Each row has a name. After each piece below comes the name of the row it's from, unless a question asks for something else. Each question is about the rows just above it. Places in a row count from 1.

k820: [ 2.22  0.69  5.46  4.29 -1.82  4.97  4.66]
k403: [-7.39  2.22  0.69  5.45  4.29 -1.82  4.97]
k469: [ 2.22  0.69  5.45  4.28 -1.82 -0.26  2.23]
The row with [ 2.22  0.69  5.45  4.29 -1.82] is
k403
[ 2.22  0.69  5.46  4.29 -1.82  4.97  4.66]
k820
Where does [ 2.22  0.69  5.45  4.29 -1.82  4.97] start? Give its row and place.
k403, 2
[5.46] is at row and place
k820, 3
[ 4.66  4.97 -1.82] is which row, read backwards?
k820
Which row holds this, read backwards? [4.28 5.45 0.69 2.22]
k469
The row with [5.46 4.29] is
k820

k452: [ 1.70  0.35 -2.29 -3.12  3.44 -0.75 -3.86 -3.90 -0.75 -3.31 -3.41  1.39
  2.07  5.25  3.53  0.37  4.92  3.21 -1.42]
k462: [ 0.04  1.81  1.91 -0.79 -0.29  2.63  4.90 -0.18  5.51 -2.96  2.58  4.23
  3.98  0.80 -0.12 -0.99 -1.06  0.33  1.73]
k314: [ 0.07 -2.08 -0.99  3.83  1.49  1.31 -2.24  2.04 -0.77 -2.23  4.92  6.41
 -0.77  1.66 -0.79  8.21  0.60 -0.36 -2.80]
k447: [-2.76 -2.55 -2.73  2.52  1.45  1.71 -4.86 -1.20 -0.91  0.76  3.34  3.31
 -0.07  0.50 -3.13  3.62  0.90  1.78 -1.36]
k297: [-1.40 -6.34  4.24 -0.47 -4.60  0.22  0.05  0.48 -0.70 -2.61 -1.78  2.05
  1.07  0.90  0.15  1.01  1.29  4.18  1.38]
k95: [ 0.04  0.60 -3.12 -3.33  2.12  0.75 -4.24 -4.80 -0.20 -0.53 -0.93 -3.09
  1.78  0.69  1.63 -2.37  2.89  2.64 -1.22]
k469: [ 4.96  2.14 -0.50 -2.02 -0.54  3.01  0.36 -1.47 -1.08 -0.84  2.72  0.32
 -1.69  0.00  6.14 -3.74  3.94 -0.61 -2.32]
k909: [ 1.89 -4.52  7.17  0.22 -7.09  2.72 -1.47  0.32 -1.08 -1.69  0.36  3.01
 -0.84 -0.32  2.68  1.26  0.35  0.59 -1.07]
k381: [-2.52  3.05 -1.75  0.24 -0.05  0.56 -1.65  2.35 -4.38  1.21  8.60 -1.92
 -1.96 -1.92  0.02  2.31 -1.51  1.33 -1.49]
k820: [-3.41  3.43 -0.78  0.07  1.21  1.18  1.43 -2.69  1.00  1.94 -2.08  2.72
  3.71  3.22 -5.80 -3.30  0.10  0.49  5.66]
k734: [-0.94 -2.84  2.81 -0.95 -5.31  1.57 -1.13 -1.72 -4.05  0.06 -1.34 -6.36
  1.70 -2.80 -3.23  0.69  0.60 -0.25  2.88]
k403: [ 0.04  0.60 -3.12 -3.33  2.12  0.75 -4.24 -4.80 -0.20 -0.53 -0.93 -3.09
  1.78 -0.53 -0.14 -2.08 -3.28 -2.69  3.18]
[ 3.01  0.36 -1.47 -1.08 -0.84  2.72  0.32 -1.69] begins in row and place
k469, 6
What comes right after [-1.06] in the named rows?
[0.33]
[-0.93 -3.09  1.78 -0.53 -0.14 -2.08 -3.28 -2.69  3.18]
k403

